In the rows, 128 means zero.
One turn sends every row of this set to another row. A few are shown first. Where does it send the rows asked after them?
Lofo: [149 124 130 121 119 104 134 126 120 143 121 103 116 122 111 152 144 151
 119 125 101 117 124 104  99 185  86 101 106 125 119 116  99  98 110 113
  93 112 144 153  94 146 139]
guzo: [183 110 154  93 132 125 124 179 109 171 130 133 113 139 133 115 156 129
 103 117 161 134 113 104  86 143  97 111 110 116 144 117 117 108 122 129
 109 124 120 119 113 135 153]
gog: [155 106 135 100 106 159 116 139  97 137 146 102 118 137 134 127 150 136
 117 106 119 133 158  99 111 194  82  79  88 129 138 145 120 108 126 126
 119 131 122 125 102 162 160]
fesos: [174  92 145  93 135 148 138 163  93 176 111 120 115 139 142 140 143 139
 115 120 143 113 140  97  93 152  84  95 129 141 136 154 131 139  82 127
 106 102 109 142 100 165 117]
vov: [170  96 147  97 138 143 131 166  97 179 113 121 113 136 137 157 145 134
 109 132 140 114 141 102  91 145  82  96 125 148 133 146 129 136  82 126
 107 102 114 147  98 166 110]
Pafov: [198 127 168  82 166 110 115 134  80 163 117 132 113 113 128 136 139 116
 113 109 152 134 144 126 107 153 101  99 119 121 136 139 126 121 116 103
 119 118 110 132 107 146 130]
Tibak: [155 132 131 112 115 103 141 121 128 143 120 109 119 121 121 145 145 147
 120 127  91 124 123 113  96 180  80  97 104 132 136 120 113 100 116 110
 103 119 156 149  93 146 134]
kika: [155 109 142  94 121 101 132 128 119 134 138 110 117 131 156 138 151 129
 130 130 113 141 130 109 145 148 112  92  90 133 102 133 148 132 150 121
 115 130 108 135 106 153 133]
Kefa: [162 124 149 120 112 144 125 147 115 145 140 107 115 116 125 155 118 139
  95 122 121 121 119 109 117 149 114 109  71 125 120 114 144 151 112 149
 101 111  90 150  81 129 141]
bot: [173 120 139  96 142 125 117 139 117 188 136 135 112 131 133 131 166 114
 108 140 114 140 115  95  84 147  88 100 115 143 139 129 122 129  81 136
 119 117 135 122 124 156 127]
Bip: [173 125 137  93 143 113 112 134 109 182 135 128 111 142 140 137 166 112
 114 133 113 136 108  98  84 139  92 102 118 137 133 130 132 133  83 136
 122 122 133 123 120 156 126]
Lis: [175 108 143 111 115 145 118 137 120 153 126 121 132  97  99 149 117 148
 128 123 107 138 150  99 123 161  69 103 131 135 145 122 164 111 109 136
  98 118 113 143  83 144 136]
dufa: [177 108 140 105 119 131 108 119 128 153 123 117 126  94  98 153 114 143
 123 120 119 141 150  91 122 160  80  99 135 124 134 127 157 114 119 143
  99 118 109 143  79 141 131]
Kam: [170 114 140 121 119 143 112 120 130 152 129 123 127 102  97 146 115 132
 122 126 113 139 140  93 114 158  74 110 133 127 133 126 162 106 116 137
  98 113 109 139  80 139 132]
fili: [167 124 152 121 110 146 121 153 112 148 137 109  99 116 122 154 116 148
  92 124 119 125 118 116 115 152 114 110  74 114 120 119 137 147 124 142
 105 124  91 152  87 130 153]
Nubi: [162 112 143  94 120 106 128 135 118 130 137 106 129 122 159 134 142 122
 128 122 113 140 142 115 144 150 119  94  94 128 113 127 153 131 145 115
 127 120  99 138  94 159 127]
fut: [178 108 146  88 135 119 131 170 106 172 128 138 118 132 132 111 162 125
 107 115 157 142 113 106  86 147  91 109 107 111 149 123 117 112 124 122
 112 115 123 124 123 136 151]
sudu: [197 132 143  91 155 132 116 164 103 159 112 114 108 130 139 166 147 128
 136 139 166 122 120 105 106 162 116  89 125 139 130 125 121 133 101 125
 107 111 106 166 100 161 145]
nepo: [162 116 134  92  99 145 114 142 100 141 141 101 117 137 135 130 143 141
 119 106 119 130 161 108 114 194  87  77  87 134 141 140 116 115 137 112
 124 134 126 131 109 162 166]
rupo: [162 112 132 101 100 150 123 148 107 143 143 101 122 137 139 126 146 135
 116 102 121 139 147 103 109 195  89  79  75 126 149 131 118 113 130 113
 117 135 116 124  94 167 166]
peb: [192 139 140  92 159 131 115 157 111 163 107 113  99 130 131 154 155 133
 139 139 163 116 122 106 101 163 117  94 115 137 129 123 116 134  97 122
 100 108 113 165 104 162 151]
roko: [172 136 144 127 114 146 128 157 116 140 138 111 106 108 119 160 121 135
 100 124 116 110 113 111 119 149 116 111  77 124 119 111 143 145 118 136
 102 120  99 157  86 142 147]
tus: [158 112 137  95 116 105 131 132 118 141 142  99 122 120 166 139 146 135
 126 127 121 139 136 114 142 148 120  78  86 135 106 133 147 132 141 123
 113 128 102 140  98 161 136]
Dimo: [203 132 159  82 165 111 118 144  79 164 121 131 116 123 130 135 141 113
 112 107 150 137 133 127 100 162 110  93 111 116 131 142 130 122 123 104
 122 115 107 140 107 144 136]
talal: [154 129 133 116 121 108 140 132 119 139 121 110 117 121 107 151 140 152
 125 126  93 121 124 101 100 180  80 107 110 125 133 124  99  91 120 108
 104 120 142 140  97 142 145]

sudu -> bot
tus -> Kam
peb -> Bip
And these:
Lis -> rupo
fili -> Lofo

